In the data rows, zero lies at 7.5, halfway between 7 and 8.
Some points:
   9   7   8   2   9  12   8   5   6   8   7   8   8   0  12  11  15   8   9  15   2  13  10  10   8   7   2   4  10  10   6   5
   5   7   9   9   6   9   9  10   9  11   6   7   7   9  11   2  11   4   7   6   7  10   8   2   8   7   9   6  10   7   9   5
   9  13  11  13  10   6   9   5  12   3   9  12   7   3   8   6   1   9   4   9   9   3   8   9   8   6   4   0   2   8   9  12
   1   9  10   5   2  10   7   5   9   3   6  11  10   6   6  13   8   9  15  11   9   7  11   4   9   5   6   7  11   2   5   5
  10   7   7   8   7   7  10   8   5  10   8   5   5   6   7   7   8   6   6   7  13   8   7   6   6  11  12   9   8  12   5   2
   9   6   7   6   8   9   9   6  11   4   9  13   9   6   4   4   4   4   7   4  10   5   9   8   7  10   5  10   5  11  12  10
   6   5  14   8  11   7   4  11   8   4   7  14   0   2   2   3   3   9   2   5   4   6   8  12   9   4   9   3   2   7   9   9
   9   6   4   6   9  10   8  10  10  10   7   6   8  13  12   5   1   9   8   5   8  10   5   9  11   6   9   5   8   9   3   5
   5  12  11   4   7  10   3   6   5  12   9   6   7   7   7   2   6   7  10   7   9   5   8   6   9   5   7   4   8   6   5   8
  13   9   7   8  13   5  11   6   9   6   8   4  12   8   8  14   8  10   8   3   5   6   5   4   0   2   5   4   7  11   3   6
   8  10   7   5  10  15   5  12   0   4   0   3   8   9   6   7   2  13  10   9   4   7   7   9   2  13   9  15   0   0   8  10
  12   6   7  11   7   5  10  10  10   2   6   6   6   6   8   5   7   9   8   7   6   9   7   1   8   7   9  15   6   7   8  10
   8   7   8   6   5   2  13   7   7   3   7   8   8  10   9   7  11   9   7   1   0   2   4   6  14  10   5   5   9   2   5   5
   4  15   8  15   7   9   2   7   0   5   4   7   6   9  10   7   1   3   9  11   0   4   6   9   7   6   0  15   4  13   7   3
   7   9   6   8   6  12   7   9   6   8   9   7  14   7   5   6  10  10   4   4   8  10   5   6   8  10   6   6  10  10   8   8
   7  15   9   6   9   6  12   9   7   5   7  10   2   5   9   4  10   1  11   7  12   9   7   9   5   8  12   5   4  10   7   5
  11   8   5  10   3  13   7   8   8   8   7   6  11  13   3   8  15   7   6   4  10  11  10   9  12   6   8   4   5   6   5   8
  10   9   5  11   7  11  13  15   6   0   1   6   4   3   9   8   7   4   7   6   7   3  11   5   9   5   9  12   8   1   8   7
  12   7   7   7  12  11   5   9   7  11   6   6   6  11   8   8  10   8   3   7   7   5   6   3   7   8   8   7  11   9   9   7
  12   4   6   9   3   7   6  12  10  13   3   5   7   8  12   5   9   5   4   9   9   8   5   4   9  12   6   4   6   9  12   7
   7   7   1   8   0   3   7   6   4   7   3  15   7   8   5  15   6   8  14  10   8   1   5   5  10   5  10   6  14  10   5   3
   6   6  14   8  13   6  10   3   6  12   8   9  11   6   7   3  11   7   7   6  12   6   8   6   6   7   6   7   9   3  10   4
  10   6  10  12   5   4   7   6  11   8   7   9   8   6   7   6   8   5   2   7   7   6   8   6   9   8  11   7   6  11   5  15
   8  11   8   4  12   5  12  10   7   4   6   8   7  12   6   2   7   6  10   9   9  11   6   4   6   8   6   6   8  11   6   8
   4   1   8   2   1   8   5   6  11  10   7   1   9   6   9  15   2   2   5   7   5  10   9   7   0   1   3   8   7   5  12   6
  10   5   7   3   7   4   8   4   5  10   9   3   7   6   9   8   7   6   5   8   4  13   8   7   7  12   6   4  11   6   6   8
   9  14  11   7   9   9  10  10   5   7   5  10   4   4   8   6   5   5  10   8  15   6   5   9   6   6   8   1   6  12  12   8
   9  11   6   7   8  11   7   7  11   9  12   9   8  12   8   3   7   6   9   9   8   9  11   6   9  10   4   7   9   8   9   5
   8   9  10   2   8   5  11   7   8   9   7   6   4  12  11   9   4  10  10  15   7  10  11  11   4   8   9  11  15   6   6  13
   0  10   6   3   9   7   7   3   8   7   1   6  10  13   9  15   6   2   3   3   2  12  10   7   7   5   9   4   8   8   7   5
  13   9   7   1   6   1   8   5   7   8   6   7  13   8   6  11   8  12   5   5   2   6   7   5   6  10   5   7   4   7   4   6
   6  10   6   4  12   6   6   6   2   6   7   4  10  11   5   8   7   6   3   8   7  11   7   6   9   8   8   3  14   8   5  10
   6   8   6  12   5   6   4  14  12   8  11   1   9   7   9   4   7   8   8   6   6  10   6   8  11  11  13   7   7   7   1   5
   7   3  10  10  10   7   5   0   6   9   7  14   7   7   9   6   7   7   5   6  11   9   8   6   1  11   8   8   9   4   2   6
   8   8  10   6   8   9   5   9  11   2   7   9   7   7   7   5  10   4   6   9   7  11  11  12   9   6   2  11   8  13   5   7
   7   2   6  11   4   4  12   9  12  12   0   7   7   9   7   9   7  15  14  13   7   8  15   9   9   8   8   6   8  11   9   9
  10   8   8   8   7  12   8  10   7   8   8   8  11  12   9   7  14   7   7   3   7  10   6  10   6  10  10   4   6   9   8   6
   7   2   9   7   5   6   8   8  14   9   4  11   6  12   9   9   3  14  15  10   5   8  11  13   8   7   9   8  12  13   8  12
   8   8   3   5   6   5   6   4   7   7   8   7  12   7   9  11   2   7   6   8   5   7  10   8   5   5   9   3   9   9   6   3
   6   5   4  13  10  11   3   6   5  11  11   4  11   5   1   3   8   8  12   6   9   3  10  10   1   6   6   6  13   6   3  13
   8   6  15  15   7  10  10   7   7   8   8  11   0   2   0   7   4   8   9   4   1   9   7  15   5   4   4   0   9   3  12   9
   9   8   7   6   1   3   8   6   8   6   6  10  10  12   7   7   8  10   6   1   8   5   3   7  11  12   5   7  13   3  12   7
   6  10  10   4   9   9   7   6   8  10   6   6   7   6   4   3   8   9   3  12  11   7   8   8  11   6   5   7  10   9   5   7
   9   6   8  11   5  12   6   8  10  13   5   4   8   9   5   8  10   9   4   7  12   8   4   1  11  10   4  10   9   7  11   6
   7   9   7   6   5   7   6   6   6  13   7   6   8   6  10   2   7   7   6   6  11   8  10   8  11   5   6   5  12   3   7  10
   9   5  10   7   8   5  13  11   7   7   9   7   9   5   1   5   8   7   7   7   9  10   9   5   5   8  10  13   7  14   8   2
  10   8   7   6   8   4   7   0  14  11   6   0   7   8   7   7  10   2   8   9   5   0   7  11   7   3   9   6   8   6  13   9
   5   8  13   9   5  13  11  11  10   7  11   6  11   9  10   9   4   8   5   7   7   3   7   9   9   8  14  11   8   9   5   0
   3   4   9   7  10   6   2   8   4   7   6   7   9   8   6  13  13   9  11  10  10   2  11   9  13  12   9   7   4  11   4  10
   0   6   9  13  12   4   8  15   7  13  11  12  13   9   7  13   9   9  13  11   7   9   7   6   6  14  11   7   3   5  15   8
  10  11   6   8   8   5  10  11   9   4   7   8   7   6   7   6   4   7  11   3   9  12   9   5   8   8   6  14   5   9   8   5
   6  13   9  10  10   6   5   0   9  13  11   6   0   3   0   6   4   8   7   8   7  11   6  11  10   6   5   6   1   4  10   7
   2   5   0  13   0   1   9  10   9   8   6  10   6   9   4   1  11   4   5  13   8   7   3  13   0   6   2   7   1   4   0   9
   5   8  13  10   4  12  12  12   9   8   7   2  13   8   9   8   7  10   6   7   7   5   1  10  10   9  12  11   9   9   3   6
  15   7   7   7   6   8   9   8   6   8   9  13   8   3  10   6   9   0   9   7   7   6  12   9   5  10   3  12   5  11   8  12
   3   3  10   5   8   6   5   5   6   0   4   0   7   6  10   6   8  12  13   9  12  10   6   7  11   5   1   5   5   9   6  11
   6  12   9   6   8   7   3  11   8  15   9   6   8   4   3   4   8   9   8   5  11   9   9   7   7   4   6   7   9   3   8   7
  11   7   5  11   6  12   7   6   8   7   9   5   7   7   8  11   8   6   7   2   9  12   9   8   9  15   9   6  11   5   5   8
   8   3   3   4   8  12  12  10   0  15  15  12   1  11  12  14  10  12  12  11   5   9   8   6  11   3   5   6   1   5   4  10
   6  11   5   7  10  11  11   5   8   7  11  10  12   5   7   1   6  14   6   6   7   6   7   7   8   9   2   6   6   8  10   7
   8   7  10   4   6  10  13   6   9   9   5   9  13   6   8   6   5   8   7   5  10  11   4  11  10   6  11  15   5   7   7   8
   3   1  11   5  12   5   3  10   8   7   8   9   8   5  10  15  11   9   9  10  11   5   7  10  13  12   5   9   5   7   8   6
   6   7  13   7   5   9   6   8  12   7   6  10   6  14   8   5   8   5   1   7   5   7   9   2   8   6  10   6   3   8   4  13
   8   6   4   9   9   8   6   5  12   5   9   6   8  10   8   8   6   4   6   7   5   8   4   2  14   9   9   5   9   5   7   7
   9   9   9  15   4   3   8   9   0   8   8   9   7   9  10   9   1   0   5   8   5  10   5  12   9   3   1  15   8  14  12  13
   9   7   4   8   6   9   7   6   7   9   7   4   9   8   8   6   6   9   4   5   9   7  11   7  10  14  10   6   8  11   7   6
   9   8   5   7   9   7  13   8  11   4   9   6   3  13   7  13   6  11   1  15  14   6  13  10   5   9   6  12  14   5   6  10
   6   9   5   7   8   8   7   9   7  11  10   9  10   8   5   0   9   8   6   7   6   6   6   3  11   4   6   7  10   5  11   5
   9   4   2   5  15   7   5  12   7   6   5   9   8   8   4   4   6   3   6   7   7  12   9   9  11   3   6   8  13   7   7   7
   5   6   2   4  12   5   4   8   9   3   8  10   8   7   7  14   6   7   7  13  10   8   7   9  11  10   9   2   7  11  12   6
   3   6   7   7  10   0   8  12   6   8  10   7   9  10  12  13   9  11   5   9   9   2  14  15   7  10  10  13   9   3   6   6
   0   7   0   7  12   9  15   6   5  12  12   9   3   5  12  14  12  13   7   4  10   6   4   7  10   2   9  11   2  11  10  15
  10   6   9   9  12   5   8   2   5  10   6   4   7   7  12   5  11   6  10   5  11   7   9   7   6  10   6   4  10   6   4   5
   1   4   0   8  12  12   8   3  11   7   7   8   0   5  11  12  14  10  12   5   4  10   6   6   8   9   9  11   9  12   9   4
   7   9  13   5   4   8   8  10  12   6  12   5   5   7   6   6   8   5  10   5   6   5   6   2   3  13   9  11   9  13   6  13
Along one direction, these points spread out more than along any other. Take the direction at right angles to it along which they spread out most. Go by this last direction. For each point below, how far along it does it lie, from 0 to 99? 50 is the average, and the first point above lies past it. One standard deviation of the points above along it is 16.
   5   0   8  10   0   6   0   0   1   0  12   3   4   8  12   5   9  14   7  12  11  12  10   8   0   0   9   4   7   8  15   6 67
  11   9   6   7   5   5   0   6   9   6   4  15   8   2   9  14  14  12   8  11   5  10   1   5   5   0  12   8  12   9   4   9 59
  12   6   9   6   9  13  13   8   4   4   6   6  10   8   7   6   5   7   7  14   7   5   0  13  12   7  15  15   8   0   9   7 50
  12   7   8   2   7   8   3  10   8   7  11   7   6  12   7   6  10   8   5   3   9   6   9  10   8   7   4   8   7   7  11   5 40
  12  13  10   6   8   4   2   5  13   8   9   3   9  10   9  10  10   5  11   4   5   5   3   9   4   6  10   5  10   5  11  11 39
   0   9   9   9   8   7   7  14   6   9  13  12  10   7  10  13  12   7  11  13   5   9   8   5   5  15  12   8   4   3  14  11 67
  13  13   7   4   4   3   5   6   9   7  12   4  10   8   4  14   7   9   7   7   4   7   5   4   9   9   7   8   7   6   5   5 36
  13  10   5  11  10   7   9   9   8   4   5   8  13   4   8   4   6   7  12   7   7  12  13   6   9   1  11  12   4   6  11   7 55
   7   0   7   7   9   8   5   6   9   8   9  10   9   7  10   6   5   4   6   7   9   6   1   8   2   8   3   5   5   7   2   8 51
   6   6   3   6   7   9   3   6   9   8   8   6   8   5   8   6   5   3   9   5  10   0   9  10   3   7   6   6   7   5   7   9 54
   6  15   9   7   4   9   6   6   6   9   9  10   1   2   8   3   5  12   4   4   9   8  10   9   7   9  10   6   5  10   9   7 57
  11   4  11   5   5   9  11   6   4   7   8   6   7  10   4   5   5   7   8   8  10   6   8   5   8   9  15  11   4  11   6   5 41
